Each row is where one point has got to under a steady rotation. How many ticks took it there?
The counts run from 0 to 137.
[ -8 -21 -12  13  11  -3   1   8 -14 -11   6   9  -4   5  -1   9  12   2
   5  -2  10   2 -14   1   4 -17   2   2 -11   4  22  12 -11  -7  -5   0
   0 -10  11  -6  -4  -7 -13   2  -7  -4   6   1  26 -18  14   1  15  -8
   6  11   1   7   3   1   6  -9   4  -6   9  23  -6   5  11 -15   3   1
 -14 -15  -7  16  -2   4   0  -4  -1 -10   0  -9   9]	125
[  1 -21 -12  10  13   1  -9   8  -6  -6   2   6  -4   7   9   7  26  15
  16  -1  12   3  -9  -4   5 -23  -8   0 -12  -6  12   2  -7  -9  -9   1
   5 -12  16   6 -10   1  -5   4  -3   0  -4   2  15 -18  17  -9  -1  -9
   8  21  11  10   5  11   7 -11   3  -1   1  16  -2  11  15 -19  -5  -1
 -13 -16   1   9   3   2  -5  -4  -4  -9   1  -6  -1]	90
[  5 -10  -2  16  13  -3   3  -3  -5   8  -1  17  -4  -5  -5  -2  23   2
  12   9   5  -2  -7   1  14 -22  -7  -5 -13   2  19   3   2 -10  -5   0
  -9   2  16  -1   0   4 -18   5   3   6  -3   2   3 -18   7  -9  -4  -7
   4  23  -6   3  -4  17   7 -14   4  -2  10  31   0   7  21 -12 -12 -10
  -6  -9  -4   9   4   5  -4  -1  -7  -5   6  -6   6]	93
[ -3 -14  -7  10  15  -7  -1   0 -10   1   8  15  -9  -1  10  11  16  13
   3   7  -2  -3 -15  -5   9 -26 -10  -5   2   5  22   4 -10  -5  -3   9
   5  -5  18   2 -15  12   1   8  -6  -7   3  -4  12 -17  14  -5   1 -10
   0  11   9   5   5   7   2 -16  -1  15   4  13  -1   6  18 -17  -8  -5
 -14   0 -10   6   7   4   1   2  -6  -6   4 -16   9]	44
[  9 -12  -6  13  15   5  12   1 -12  -9   1   8  -1 -11   1  11  20   0
   8   3   9  -6 -17   5  13 -11  -5  -3 -18   7  17   8  -4 -16  -2 -10
 -12  -7  14   1   5   5  -5  11  -2   3  -7   0  12 -17  10  -5   0  -8
   6   9  -7   4  -4   5   3  -5  13  -4   3  29  -6   1  16  -9 -12 -10
 -14  -8  -3  15   8   4  -2 -10  -7  -6   4  -3   1]	87
[  5 -14  -8  10  21  -3   2  -2 -15  -6   5   6  -4  -4   8   9  14   5
   6   2  -1 -10 -17  -1  19 -22 -13   0 -13   0  25  16  -3  -4  -1  -7
  -6  -4  20  -8  -9  -1  -7   7  -4  -1   0  -1  10 -15   9 -11   1 -12
   3  12   2   4  -1   8   2 -13   3   8   9  16  -1   7  28 -11  -9 -12
 -11  -3  -7  10  10  11   0   4  -5  -9   4  -4   0]	128
[  1 -15  -3   8   7   4  -4   4  -6   3   6   5  -9   6   6   2  30   6
  11  15   6   1 -13  -9   3 -24   0  -7   2   5  15   3   2   3  -2  -4
  -2  -8  17   4 -15   1 -11  -3  -4   5  -7  -6  18 -18  21  -2   3  -5
   8  16   9  -2   0   5  10 -18   6   5  12  26  -5   3  25 -11  -1   0
  -7  -6  -6   4  16   4   1   2  -1 -13   0  -8   4]	55
[  2 -17 -10   9  10   4  -3   0   0  -3  14  11  -9  -2  -3   1  26   1
  15  11   9  11  -9 -10   2 -22  -4  -5  -7  -2  19  -1  -3 -12  -5   1
   9  -8  22   5   0  10  -1   0  -1   4  -3  -9  16 -14  15  -6   8  -8
   7   3   0   7   2   6   6 -15   8  -3   6  28 -11   4  11 -19 -13   2
  -3 -17  -2   1   2   3  -1  -6 -13 -10   4 -10   0]	96
[  1 -21 -11  14  12  -4  -5   6  -6  -7   4  18 -15   0   5 -11  19  16
   7  13   3  -7   0  -9   5 -23  -1  -2  -9  -6  23   0   2  -4   0   7
  11  -6  11  -6  -7   6  -9  -8   2   9   5   1   1 -14  16  -2  11   4
  10  10  -3   6  -3  13   8 -13   7  12   0  18 -13   6  28 -12  -9   5
 -11  -9  -3   1   8   6   8   4 -12 -11  10 -12   3]	25
[  4 -12  -4  13  13  -4   3  -9 -10   1   4  13  -5  -9   9  12  18   4
   1  10  -2  -3 -19  -5  14 -22  -9  -6   3   5  25   8  -1  -5   1   6
  -5  -2  21   1 -15  13  -7   6  -5  -3   0  -1   5 -12   8  -8  -2 -11
  -1  10   3   3  -1   6   2 -16   2  13   5  24  -2   2  23 -16 -13  -9
 -15   1 -11   6  10   5  -2   1  -6  -8   4 -10   5]	45
[ -1 -17  -6   4   9   5 -11   4  -8   3  -2   8 -13   8   9   5  27  13
  10   9   8   3 -14  -5   4 -24  -5  -5   1   1  15   7  -3  -3  -5  -6
   3  -8  12   9 -19  -7 -10  -4  -3   0  -5   4  16 -14  19 -10   6  -8
   7  21   9   3   3   2   6 -15   1   2   9  23  -1   3  22  -9   5  -3
 -11 -15  -6   6  10   4  -8   7   1 -11   0  -6   8]	54
[  4 -15  -5  11  15   0  -7   5   0   1   8   5  -3   0   8   1  28  11
  12   7   9  -5  -8  -9   7 -23 -10  -1 -12  -2  13   5  -3  -6  -5  -4
  -2  -4  20   2 -12  13  -4   9  -3  -2  -5  -3   8 -17  16  -8  -8  -9
   4  16  10   7   2  16   8 -13   9   4   1  19   2  10  22 -18  -7  -5
 -12  -7   3  10   6   3   0  -4  -3 -12   3  -6  -3]	91
[  4 -19 -10   9   9   6  -3  -1 -15  -4  -4  17  -9  -5  -2  12  25   8
  13   6   9  10 -13   1   3 -21  -6  -5 -13  -5  19   2  -8 -21  -5   1
   1 -14  13   6   0  -1  -1  -1  -3   5  -7   9  16 -12  15  -9   7  -6
  11   8  -2   6  -2  -2  -5  -7   6  -9  -4  29  -7   3   0 -17  -5   5
 -11 -19  -4   5   3   2 -11   0 -13  -3   6  -6   7]	12
[  3 -14  -1   7  20   1   3   2 -14   3   4  15 -10  -4  -6   9  19  -8
  12   5   7   4 -14  -1  14 -20  -6  -6 -10   6  23   9   3  -8   3  -6
   1  -5   8   3  -5 -16  -4   4   4   7  -1  -1   9  -7  11 -15  14  -6
   7   7  -7   1   2   5   3 -10   0 -13  15  32  -5   1  16 -15  -1  -5
   4 -17 -17   9   6  13  -3   7  -6  -4   3  -5   9]	58
[ -3 -15  -8   7  19  -5   2   6 -13 -12   8  19  -1 -12   9  11  19   8
   8  -6   6  -3 -14   3   9 -22 -14  -6 -13   3  17   5 -10  -6   3   5
   6 -12  14   9 -13   8  10  12  -6  -2   2   0   5  -8  11  -9   4  -5
   0   5  -3   6   2   7  -1 -10   2   2   0  11  -2   9  12 -20 -11  -9
 -14  -8  -6  14   5  -2   1  -3 -18  -6   6 -13   4]	80
[ -3 -20  -6   5  15  -3   3  23 -14 -13   4  12  -8   0   6  -8  16  11
   8   1  14  -9  -4   0   4 -24  -1  -2 -13   4  10   3   3   4   2   1
   2  -9   0  -1 -14  -3 -15  -4  -3   9  -1  -1  12 -11  17  -2   6   2
   5  16  -3   4  -3  12  14 -12   6   2   7  18  -3   4  24 -12  -1  -6
 -22  -5  -5  12  10   7   8   4 -11  -7   2  -8   4]	72
[  4 -20  -9  14  21  -8  -2  12  -8  -2   6  15 -12   3   0  -5  17   8
   6   1   8  -6  -5  -7   7 -19 -10   1 -20   8  21   3  -6   0  -2   2
   7  -9   8  -8  -9  -5  -8   5   3  10   5   5   3 -14  14  -6  12  -2
   4   9  -1  18   5  15   8  -7  -1   6   1  22  -6  13  28 -14   3   5
 -11  -8  -3  13   1  13  12   5  -5  -1  10  -7  -1]	109
[  1 -15 -11   7   5   7   6   3 -12 -17   7  14 -14  -9  -1  -2  18   3
   3   6   5  -6  -9  -2   4 -10   5  -7  -8   2  23   1  -1 -13   4   4
   6  -8   9  -2   3   2  -4  -2  -8   7   6  -2  15 -13   9   9  17   5
  12  -2  -6   9  -6   2   4  -9  12   2   1  30 -19   1  19 -15  -6   5
 -18 -12  -8   7   4   1   5   2 -11  -7   5 -10   5]	30
[ -2 -18 -11  14  14  -4  -5   3 -13  -1  -4  17  -4  -1  -1  -2  20  14
  13   1   8   3  -7  10  11 -26  -8   1 -15  -8  19   2  -2 -12  -8   6
   2  -2  11  -2  -5  -2 -14  -3  -3   2  -3   3   6 -14  10 -14   1  -6
   6  25  -5   0  -5  11  -1 -11   5  -5   5  18   2   7  12 -16  -9  -8
 -12 -15  -3   5   1   4  -7   5 -12  -4   5  -9   3]	6
[  8 -13   1  11  24  -5   3   5 -15   6  -1  24 -12  -4   4   7  17   7
   4   4   3  -1  -9  -4  10 -25 -13 -16  -6   8  18   2  -1   4   3   2
   4  -7  13   4 -19  -6  -3   7   5  11  -1   5  -4  -5  13 -18   6   3
   4   9 -11   9   0   4   4  -9  -6   3   3  27   1   5  20 -14  -3  -3
 -11  -4 -11   8   9   8   3  11 -16  -2   9  -8  12]	63
[  3 -16  -2   3   5   4  -9  -5  -8  -1  -1   9 -15   0   0  -7  32   6
  12   6  11   1 -12  -3   1 -12   1  -8  -5   0  15  -5   1 -13   1  -4
   7  -5  10  13  -7  -2  -8  -3   0   7  -6   2   8 -12  17  -2   9  -2
  16  15   9   8  -1   9   8 -17   6  -9   4  38  -9   5  23 -15   1   1
  -6 -15  -4   7   5   0 -10   7  -3  -5   6  -6   5]	18
[  1  -7 -13   7  15   4   5  -3 -16 -13   9   8  -5 -11   4   8  14   1
   3   1  -2 -10 -18   1  17 -13  -5  -6  -9   4  28  14  -1 -14   6  -5
  -1  -5  15  -5   3   2  -4   6  -7  -6   2  -5  12 -11   8   0  10 -10
   2   3  -4   4   0   4   1 -10   7  -2  10  23 -12   2  28 -14 -10  -7
  -5  -9  -9  13   6  10   1  -4  -8  -8   1 -10   1]	40
[  2 -14 -10  15  16  -1   3   1 -14  -3   1  13  -2  -5   6   4  17  12
  13   1   4  -6 -11   8  16 -19 -10   4 -18  -4  24  12   0 -11  -6  -1
  -4  -1  12  -9   2  -1 -14   4  -1   3  -1   3   9 -12   7 -14  -3  -5
   1  18  -5   1  -7  10   2  -5   8  -1   4  18   1   9  21 -14 -15 -11
 -12 -12  -1   8   1  10  -5  -1 -12  -5   2  -9  -2]	5
[  5 -13  -1  15  18   0  10  15 -18  -2   4  15  -4  -6  -3   7  17  -3
  10   5  13   3 -12  -3   4 -17  -8  -5  -9  18  11  -1  -3   1   3  -3
   2 -15   5   7 -10  -6   5  12   3   9   3   4  10 -11  17  -6  15   3
   8  -3 -12  12   0   4  10  -5   1 -10   5  30  -1   3  14 -14   2  -1
  -9  -9  -7  16   4   8  11  -2 -12  -5   8  -7  15]	68
[  3 -10  -4  16   7   0   6  -1  -4   5   6  13  -4 -12  -2   4  23  -4
  11  14   7   4 -12  -7   8 -19  -4  -4  -6   3  15  -2   0 -13  -2   3
  -3  -2  21   6  -8  19  -2   8  -1   5  -4  -8  10 -15  12  -7  -2  -3
   7   8   0   2  -3   9   6 -20  10   4   5  28  -7   5  13 -18 -15  -3
  -6  -3  -3   4   6   1   0  -8 -16 -12   7  -9   6]	9
[  9 -19 -11   6   9  12  -7   0 -12  -9   5  11 -10  -2   5  13  28  11
  12   4  12   6 -10  -9   2 -22  -3  -4 -10  -7  14   0  -6 -16  -4  -3
  11 -15  16   6  -6  10   0   1  -2   6  -6   4  18 -11  17  -8   3  -3
   8   5   3  10   0   2   1 -11   5   1  -6  23  -8   5   4 -18  -8   5
 -13 -17  -2   5   6   0  -4  -1  -6  -8   8 -12   5]	13
[  9 -12 -10   7   9   1  -5  -5  -6  -3   1  15 -17   0   7  -1  30  15
  12   8   8   4  -7  -6   0 -19  -2 -10  -1  -7  17  -5   0 -11  -4  -1
  15  -9  14   8 -12   7  -6  -8  -2   7  -3   6   6 -13  16  -6   1   1
  11  11   4  10  -6   6   1 -15   6   5  -4  28  -9   4  19 -14  -3   6
 -15 -13  -6   0   6   1  -6   8  -8  -8   8  -7   8]	101
[ 11 -15  -7  14   3   1   0   3  -6  -1   2  12 -15  -2   5  -2  27  11
   7  18   8  -2  -5 -10   0 -17   1  -6  -1   9  15  -4   1  -8   0  -2
   4  -8  13   6  -7  15  -8  -5   2  11  -5  -1   8 -14  20  -1  -2   4
  11  10   4  14  -5   7   9 -16   9   7  -2  31 -12   3  17 -12  -4   5
 -19  -4   1   6  12   0   2   1 -11  -9   9  -7   8]	102
[  5 -20 -13  14  14   2  -3  11  -9  -7   7   9 -10   4   1  -6  16   6
   5   2   9  -5  -2 -12   9 -19  -2   0 -18   1  22   1   0  -4  -2  -1
   5 -14  12 -10  -8  -2  -6   0  -3  11   3   3  11 -19  16  -2   8   3
   9   4  -3  13   1  10  11  -7   6   3  -2  24 -11   7  26 -13  -2   6
 -14  -7   0  12   6  10  14  -2  -7  -7   8  -7   0]	108
[  8 -12  -4  15  11   1   6  -7 -15  -1  -3  17  -6  -9  -8  10  19  -1
   9   7   6   7 -14   6  10 -14  -7  -6 -16   4  23   2  -2 -20  -3  -1
  -2  -5  12   1   3  -1  -7   5   2   9  -5   3  11 -11   9 -11   8  -2
   5  10 -11   7  -2   2  -1  -8   3  -6   2  34  -4   6  10 -17  -9   0
  -7 -15  -5   8   0   2  -7  -1 -10  -3   7  -7  13]	11
